Each named turn below is shown by a few rows before and after it. Which turns, in which order, take the first row of each later pair to the second? The first pair is answered.
q_393 (before -> after):
135 -52 155 -80 155 -52 171 -191 105 117 3 11 -81 125 -123 -16 204 12 -8  ->  32 -29 69 -193 -157 56 138 -147 111 48 -18 -81 -13 133 -116 168 186 66
 -94
-121 -106 24 65 -201 108 64 -198 -145 10 -4 96 154 -42 -56 -32 -207 -79
 -30  ->  -21 -116 45 103 -7 2 98 -209 -133 7 38 162 83 -43 -45 -171 -184 -128 67
15 40 -6 -62 -24 11 -59 138 27 -121 65 -140 13 40 -14 204 82 58 11  ->  -6 86 -5 -20 208 -20 -64 121 -11 -161 45 -61 71 -11 4 128 15 55 14
q_312 (before -> after):
-57 -74 -110 -136 -87 4 -63 -199 21 -31 16 -130 18 -5 -251 -27 49 -238
 40  ->  -24 12 -130 -172 -261 -10 -53 -38 109 -49 -14 -127 -5 117 -213 43 120
 -162 -52
-9 -29 3 18 -153 144 -66 -114 -9 30 -123 68 -106 147 -143 213 40 -80 159  ->  -34 -48 66 43 -251 139 -19 -37 6 25 -49 131 -77 82 -91 142 1 -108 116
93 -84 70 192 -157 -213 4 267 113 -102 148 124 -74 111 208 -299 162 -116
 171  ->  90 -142 55 192 212 -229 -48 -28 36 -78 114 83 -94 61 35 -390 119 -191
 316
13 -1 66 51 -50 -33 62 -19 -11 13 64 -137 32 -16 108 10 -4 -73 35  ->  37 6 14 19 38 -44 36 -65 12 -4 -6 -175 -6 26 30 55 17 -33 74
q_264 (before -> after):
-120 128 -38 -87 -116 -72 -15 -46 -37 132 -89 454 29 -64 -68 42 -238 62
 -271  ->  -130 30 32 7 -103 -67 25 -28 -66 157 -5 451 65 -145 8 -98 -308 -12 -210
-29 35 39 -57 -50 18 -9 -16 -60 -64 -27 91 -57 7 39 25 -75 186 -80  ->  -18 -58 90 27 18 32 8 -51 -75 -37 14 109 5 -19 70 -83 -94 106 -27
-64 162 -15 -160 -48 -21 -68 53 -46 24 -10 -148 -104 117 95 92 42 239
 -56  ->  -61 104 123 -1 246 -12 -1 40 -107 6 117 -54 47 -35 139 -142 -92 87 36
15 -63 64 -80 -187 46 13 -81 -126 5 -12 -9 43 -13 -144 132 6 -84 -34  ->  -16 -1 83 -99 41 52 -1 -97 -173 -20 -41 55 94 -33 -196 145 -28 -47 -74
q_155 (before -> after):
-21 -14 205 149 -37 -1 97 18 -26 -20 13 13 166 -166 13 -140 -8 -93 42  ->  48 -28 208 136 33 -48 88 -35 -33 41 -9 49 99 -111 -5 -179 -2 -96 54
-78 14 17 132 360 129 3 -92 -110 -276 -7 -307 164 -16 -67 117 -2 -1 157  ->  -206 35 63 175 95 223 20 -16 -198 -231 84 -211 341 -119 64 104 -130 -63
 22
63 -68 -58 -67 -446 -80 -104 107 106 72 78 97 -108 -19 57 -1 -48 48 -5  ->  156 -59 -60 -115 -293 -169 -108 46 141 95 56 179 -220 9 -5 -31 -30 35 36
Now pairs of rows:
Between the rows of a pair lie 2 to 3 turns.
-89 66 0 38 362 72 -80 -175 -170 62 36 294 214 -132 -90 -75 -263 3 -123  ->  -175 78 25 -3 228 112 -93 -115 -193 14 34 251 245 -144 -85 25 -306 46
 -204
q_393 q_393 q_393
107 -133 2 -46 266 -138 -20 -176 -101 170 57 312 -38 -182 -191 -369 -112
 -128 -16  ->  205 25 -92 -202 -132 -139 -8 354 244 -66 -77 19 -184 176 -77 -22 214 223
 -131
q_155 q_312
101 32 -74 -59 164 134 -49 -130 154 58 -221 91 -493 127 -214 58 23 37 96  ->  -37 -42 76 178 442 243 11 -175 -75 14 -93 128 -134 -112 -85 -85 -216 -84
 94
q_393 q_264
-74 -11 46 106 -203 -5 22 246 -17 98 45 209 -8 -122 176 1 -220 4 -152  ->  -171 -28 23 90 134 33 1 -56 -177 119 34 164 50 -223 45 23 -340 -53 -99
q_264 q_312
-38 -33 -5 18 -130 28 173 367 140 -222 -54 -15 139 75 268 43 10 100 -141  ->  -4 60 -36 10 368 -30 131 216 101 -251 -166 37 67 88 117 8 -30 125 -117
q_393 q_312 q_312
-113 63 -22 5 319 128 -30 52 -94 -146 -38 -112 151 53 8 105 -18 59 13  ->  -49 -19 66 83 332 121 33 26 -81 -103 10 -138 158 7 34 -30 -1 -56 123
q_312 q_264 q_312
120 -237 -39 -10 -7 12 30 -337 -3 97 53 -82 -52 -96 -66 -202 50 -279 281  ->  -37 -258 8 59 -215 130 63 -252 -108 58 146 -220 106 -142 10 -92 11 -283
 219
q_155 q_155 q_155
-155 88 -112 -102 -252 121 -15 132 -70 -83 -110 -117 125 106 -5 247 -53
 143 -239  ->  -103 -106 22 75 -400 141 79 135 -59 6 124 -76 191 -76 147 3 -77 -84 -77
q_264 q_264
-216 31 -123 -79 -34 140 -83 -278 -188 -11 -62 -89 80 -99 -134 256 -100
 5 -155  ->  -208 -61 -3 -8 -110 117 -33 -293 -231 107 40 66 154 -205 -47 36 -236 -98
 -111
q_155 q_264
12 15 65 24 275 56 -24 -108 -35 -12 -10 51 -28 -11 -62 -2 -6 2 36  ->  -64 -39 59 -12 -107 74 8 -78 -75 75 63 133 2 -103 -21 -16 -104 -69 -64
q_264 q_393 q_155
50 -153 -31 40 186 -125 74 53 59 -79 -94 41 -78 -101 5 -173 194 124 251  ->  13 -81 -83 -20 157 -113 49 26 105 -82 -181 22 -155 -9 -54 -69 202 218
 189
q_264 q_264
-198 24 -175 -116 23 97 -116 -288 -229 -24 -125 -63 77 -15 -62 204 -76
 -15 -175  ->  -124 18 -63 -10 -446 72 -29 196 13 -8 3 15 80 68 169 110 9 46 -237
q_264 q_312 q_312
142 -102 2 33 250 -64 -1 -177 -58 21 -13 -65 -137 -14 -49 -39 67 -143
 185  ->  150 -181 44 35 -213 -69 49 -52 -54 72 78 -58 -124 -28 62 -71 67 -214 138
q_264 q_312 q_312
-132 186 -73 -100 66 31 27 179 -22 -156 -58 -55 125 94 65 189 -20 218
 -157  ->  -27 63 -24 29 408 -28 20 -26 -58 -153 -11 -136 145 16 -24 35 -13 79 73
q_264 q_312
-79 122 32 74 573 54 21 101 -57 -132 -77 -3 152 15 -40 2 -39 40 -78  ->  -30 142 -163 -156 -78 30 -67 166 134 -129 -161 -162 -87 244 -121 272 174
 149 -186
q_264 q_264
-149 -91 94 58 -263 82 -48 108 3 -16 -10 73 12 -152 83 -52 -93 51 -134  ->  -169 -42 125 77 6 124 -36 97 -69 -55 -18 120 81 -203 86 -89 -170 43 -156
q_264 q_264
-91 64 82 213 -82 83 59 353 -41 -28 60 106 187 -98 178 -82 -86 -1 -66  ->  -188 146 20 146 330 106 12 125 -170 -94 -49 40 215 -105 35 -18 -184 44
 -71
q_264 q_264 q_312
